128 stands for zero in the data rows.
Some points, one per row:
[115 129 128 128 127 129 159 114]
[ 87 160 190 190  96  99  99  78]
[146 160 159 159  66 129 159 102]
[125 160  98  97  96  69 188 105]
[ 51 191  98 221  96 159 159 103]
[109  98  67 128 127 129 159 120]
[129 129 159 128 158 159  99 137]
[ 98  98 128 128 127 159 159  98]
[155 160  98 128  96  99 159 135]
[160  98 128  97 127 159  69 161]
[ 71 129 159 190 158 159  99  69]
[ 92 191  67  97 158 129 159 123]
[ 95  98 128 128 127 159 159 113]
[111 160 128 159 127  99 129 102]
[127 160 190 128 158 129  99 151]
[152 160  98  97  96  99  99 151]
[192 129 128  97 127  99 129 177]
[169 129 159  97 127 129  99 168]
[ 90  98 159 190  96 129  69  61]
[182 160  98 159  96  99  99 163]
[111  98 128 128 158 189 129 133]
[129  98 190 190  66 159 129  75]
[134 160  98 128  96  69 159 126]
[201 160 128  97 127  99 129 185]
[119 160 159  97 158 129 129 133]
[173 129  98 159  66 159  69 156]
Then 12 other points, each followed by its number:
[157 129 159 128 189 129 129 169] 0
[ 85 129  98 128 158 129 159 109] 1
[121 129  98  97  96  69 159 120] 2
[144  98 190 128 158 159  99 175] 3
[133 160 159  97 158 129  99 145] 4
[111 129  98 128 127 129 188 102] 5
[184  98 190 128 127 159 159 205] 6
[ 88  67 128 159 158 159 159  99] 7
[151  98 128 128 127 129  99 155] 8
[149 129 128 190  66 129 159  99] 9
[199  98  98 159  66 159 129 139] 10
[131  98 128  97 158 189 129 136] 11
Which of these numbered points is nearest to each point below, ignoring the 3 directions in which the first points spread most? Its number follows each.
[152 191 159 159 189  99  99 183] > 0
[170  98 190 159 158 189 159 204] > 6
[107 191 159 159 127  99 129  88] > 4
[132 129 190 190 158 129 129 189] > 0
[106  98  98 159 127 129 159 104] > 7
[191  98  98 190  66 159 129 131] > 10
[114 129 128 159 127 129 159 102] > 5
[146 160 190 159 158 129 129 186] > 0
[144  67 128  97 158 159  69 148] > 8
[161 129 128 159  66 129 159 133] > 9
[140  98  98  97  96  69 129 135] > 2
[159  98 190 128 127 159  99 193] > 3
[ 71 160 128 190  96 159 159 134] > 3
[153 129 128 190  66  99 159 128] > 7
[169  98 159 159 158 159 159 201] > 6
[111 191 128  97 189  99 129 133] > 4
[ 84 129 159  97  96  69  99  95] > 2
[131 160  98 128 127  99 159 108] > 1
[133 160 159  97 189 129  99 145] > 4
[176 129 128  97 127 129  69 150] > 1
[128  98 128  97 158 189 129 129] > 11
[139  67 128  97 158 159  69 153] > 8
[156 160 159  97 189 129  69 156] > 4
[158  98 159 190 158 159 159 207] > 6
Now 12 new points, numbered from 0 again:
[182 129 128  97  96  99  99 186] 0
[170 129 128 159  96 129 129 132] 1
[115 129  98  97 158 159 129 121] 2
[128  98 128  97 127 159 129 146] 3
[ 81  98 159 128 189 129 159  99] 4
[112 191 128  97 189  99 129 123] 5
[ 86  98  98 159  96 129  99  43] 6
[148  98 128  97 127 129  99 150] 7
[135 160  98  97  96  69 159 108] 8
[100  98  98 159  96 129 129 128] 9
[103 129  98 128 158 129 159 115] 10
[134  98 128  97  96 129  99 158] 11
The same question for these:
[128  98 128  97  66  99 159 110] > 11
[ 95 222 128 128 158  99 129 132] > 5
[151  98 159  97 127 159  69 177] > 0
[109  67  98 128 127 159 129 139] > 9
[153  98 159 128 127 129  69 173] > 0
[ 97 160 159 128  96  99 129  94] > 8
[138  98 128  97 127 159 129 137] > 3
[103 160 190 190  96  69 129  90] > 4
[193  98  98  97  66  69  99 182] > 9
[118 160 128 128  96  69 159  98] > 8
[165 191  67 128  96  99 129 137] > 2
[137 160 190 128 158 129  69 168] > 5
[102  98  98  97 127 159 188 111] > 3
[105 160 128  97 189  99 129 125] > 5
[157  98 128  97 127 129  99 142] > 7
[ 96  98  98 128 127 159 159 135] > 9
[105 160 128  97 189  99 129 128] > 5
[143  98 128  97 127 129  99 151] > 7
[ 77 129 159 128 158  99 159 117] > 4
[131  98 128  97 158 189  99 126] > 2
[117 160 128  97 189 129 129 124] > 5
[145 160  98 159  96  69 159 131] > 10
[167 160  98  97  96  99  99 143] > 2
[111 160 159 190  96  69 129  86] > 4
